In the rows, zero is written as 128.
The same turns and mirrors carry the whole set onto itself and the rows of a family onto each other. Which other rows belong to the same family as each row named below? List them in the order they appear above.
These 30 rows form 5 families of 6 rows each.
gonak: [134 173 128 141 71 128 143 144 126]
zosuz: [132 175 107 135 99 126 158 144 146]
desab: [163 138 118 107 95 120 131 130 140]
tava: [171 141 117 125 107 152 120 136 131]
guveb: [145 171 125 134 82 155 140 161 121]
kikam: [151 193 135 136 106 142 145 131 139]
lefi: [156 130 120 131 93 113 126 141 133]
voze: [156 145 123 114 89 148 120 121 116]
duled: [158 144 132 106 102 129 119 120 134]
gif: [167 141 124 119 120 153 132 137 128]
Bub: [164 133 137 126 98 113 135 140 132]
nir: [159 155 123 134 100 126 126 121 100]
Gosu: [139 166 131 114 92 153 146 153 152]
Foneb: [129 179 114 137 91 152 144 133 122]
Baz: [133 170 129 136 103 117 156 159 133]
gonel: [149 149 121 130 118 123 137 107 130]
soz: [129 175 120 130 92 114 143 158 134]
Nudiz: [144 136 120 112 119 122 129 136 121]
Tasi: [159 187 115 138 105 147 150 152 138]
ret: [126 174 117 142 105 147 151 143 145]
zat: [145 134 118 120 94 127 130 140 107]
benis: [144 176 126 113 86 151 132 159 145]
dogil: [155 146 105 121 121 115 139 128 121]
sibo: [144 198 120 134 106 139 136 136 130]
zup: [139 174 134 143 81 132 144 143 153]
susor: [183 156 120 118 113 133 128 130 124]
Fudi: [169 154 133 124 119 121 122 131 115]
Lepus: [151 176 130 146 100 149 145 163 139]
narok: [154 174 125 127 78 136 148 153 155]
Zukev: [153 151 109 141 116 125 128 114 124]

The rest of the family of Bub: kikam, gif, Gosu, Baz, gonel
The rest of the family of nir: gonak, guveb, voze, Foneb, zat
The rest of the family of benis: tava, lefi, soz, sibo, Zukev
The rest of the family of desab: zosuz, Tasi, dogil, susor, narok

The same turns and mirrors carry the whole set onto itself and the rows of a family onto each other. Which other rows belong to the same family as each row named below? List them in the order they appear above.
These 40 rows form 8 families of 5 rows each.
rak: [146 145 152 118 151 118 129 120 133 142 115 103 137 129 94 134 118 130 103 101 130 122 135 125 127 138]
dati: [120 131 152 121 140 134 121 118 104 123 122 149 134 115 96 118 109 126 115 130 123 112 138 153 167 115]
Gar: [130 126 134 127 139 120 163 123 131 122 126 135 138 132 132 156 116 130 143 136 140 106 123 97 129 146]
riz: [146 119 119 139 125 127 140 131 134 131 109 137 140 160 99 143 115 142 130 137 145 135 118 104 142 123]
gunu: [132 120 139 125 130 124 106 124 129 124 91 122 132 112 117 123 113 123 113 124 126 130 124 169 116 142]
Rit: [128 131 123 133 137 138 131 123 128 131 110 89 129 143 131 111 137 114 119 149 131 116 120 154 142 143]
luz: [126 122 153 140 133 137 110 162 116 140 135 141 116 128 143 139 131 138 122 138 121 115 110 119 118 134]
figug: [116 124 115 137 135 141 120 124 130 128 117 95 122 147 141 115 140 117 120 149 131 107 123 142 144 142]
fesa: [132 132 150 122 153 143 148 122 134 112 120 148 119 111 123 106 122 124 108 130 130 126 133 147 162 109]
malet: [121 132 138 126 145 124 98 121 143 137 126 114 120 132 114 132 123 135 98 105 132 103 146 103 135 134]
Gapo: [146 125 129 133 127 132 120 122 140 130 90 128 141 147 92 113 107 133 113 147 144 136 129 123 152 120]
ruzif: [132 140 149 119 149 122 105 117 140 138 113 104 130 126 102 121 117 129 93 107 131 112 145 122 136 135]
Zate: [147 135 171 130 139 133 125 157 111 144 117 127 130 120 125 127 123 129 118 139 118 131 106 147 116 134]
pakez: [133 134 153 121 140 128 145 123 97 127 125 148 141 120 90 135 111 128 127 123 122 120 128 152 158 119]
femo: [109 120 136 131 136 133 127 127 102 123 144 163 125 129 110 146 119 138 131 122 124 104 132 124 161 116]
zed: [135 128 140 127 151 139 172 132 129 114 137 157 119 123 128 137 130 133 127 119 129 127 121 130 151 112]
risol: [122 124 159 138 134 140 94 156 121 139 124 136 115 120 142 119 126 133 110 145 121 113 118 129 125 131]
bek: [107 123 141 127 136 136 110 121 107 121 132 157 125 120 108 126 114 132 118 129 124 102 141 134 169 114]
Zare: [142 139 142 123 148 116 136 127 132 142 129 111 133 139 102 155 124 136 113 95 130 118 130 109 122 140]
tapad: [117 122 110 141 134 139 131 130 128 130 128 100 122 153 144 130 144 123 130 144 132 107 117 133 139 144]
tutib: [135 133 169 131 137 137 103 153 118 140 112 128 124 116 130 112 122 127 107 146 120 123 115 145 123 131]
puz: [132 113 114 143 123 133 119 130 141 128 110 141 133 159 107 135 116 143 124 141 145 125 126 97 149 121]
Monop: [133 117 120 139 124 135 107 124 144 127 99 135 133 151 104 117 111 137 112 148 145 125 133 109 155 118]
sakit: [142 119 136 127 130 118 133 131 122 127 101 125 136 121 115 147 117 129 129 114 125 137 112 164 106 147]
zuto: [128 126 114 138 136 136 149 130 123 133 125 97 128 154 135 137 144 122 135 141 130 115 110 138 134 146]
bami: [121 122 134 131 149 143 151 132 133 111 140 161 110 123 138 130 130 135 121 122 130 116 129 121 158 110]
noz: [129 110 122 135 126 120 128 138 124 125 118 136 127 130 129 163 124 137 137 111 126 126 111 141 105 147]
nosu: [114 110 126 133 125 129 86 126 135 121 101 131 119 117 133 124 117 129 112 125 128 116 131 151 122 141]
lak: [138 138 154 115 144 123 143 108 137 121 94 117 145 112 118 112 103 114 118 151 139 112 136 131 141 142]
rumov: [136 132 122 133 138 135 149 127 122 134 114 90 134 147 128 125 138 116 129 144 130 121 112 153 135 146]
Konu: [146 137 149 118 144 117 171 117 130 124 107 122 149 123 117 140 109 120 134 141 138 118 123 121 130 146]
dab: [126 130 133 129 146 121 117 127 137 139 136 118 123 140 113 152 127 140 110 97 132 106 136 96 127 137]
nuvis: [119 125 140 127 150 146 137 125 137 110 129 155 111 115 134 111 127 129 109 130 131 116 136 132 164 108]
kilu: [125 127 143 127 138 128 149 127 97 126 140 157 135 128 98 153 117 135 136 117 123 115 125 135 155 119]
Dupo: [111 119 129 130 137 126 130 119 141 117 124 138 128 129 144 138 116 129 130 145 141 92 137 90 141 141]
nira: [116 127 142 123 140 129 118 109 144 116 104 127 132 116 135 112 107 119 114 153 140 96 144 111 148 139]
nubug: [154 126 128 134 128 127 140 126 134 132 96 130 146 153 88 129 110 135 123 141 144 142 120 120 144 123]
Siti: [112 103 116 139 124 127 100 134 131 121 118 139 116 127 139 149 124 137 126 117 128 113 123 133 115 143]
lif: [142 135 149 122 154 139 170 128 128 115 124 149 124 115 119 122 124 127 119 123 128 133 123 146 154 112]
Vepa: [140 129 160 136 137 133 130 163 110 144 130 136 125 128 132 144 129 136 126 135 120 126 102 129 111 136]

The rest of the family of Gar: lak, Konu, Dupo, nira
The rest of the family of rumov: Rit, figug, tapad, zuto
The rest of the family of gunu: sakit, noz, nosu, Siti
The rest of the family of Vepa: luz, Zate, risol, tutib
The rest of the family of Zare: rak, malet, ruzif, dab
The rest of the family of bami: fesa, zed, nuvis, lif

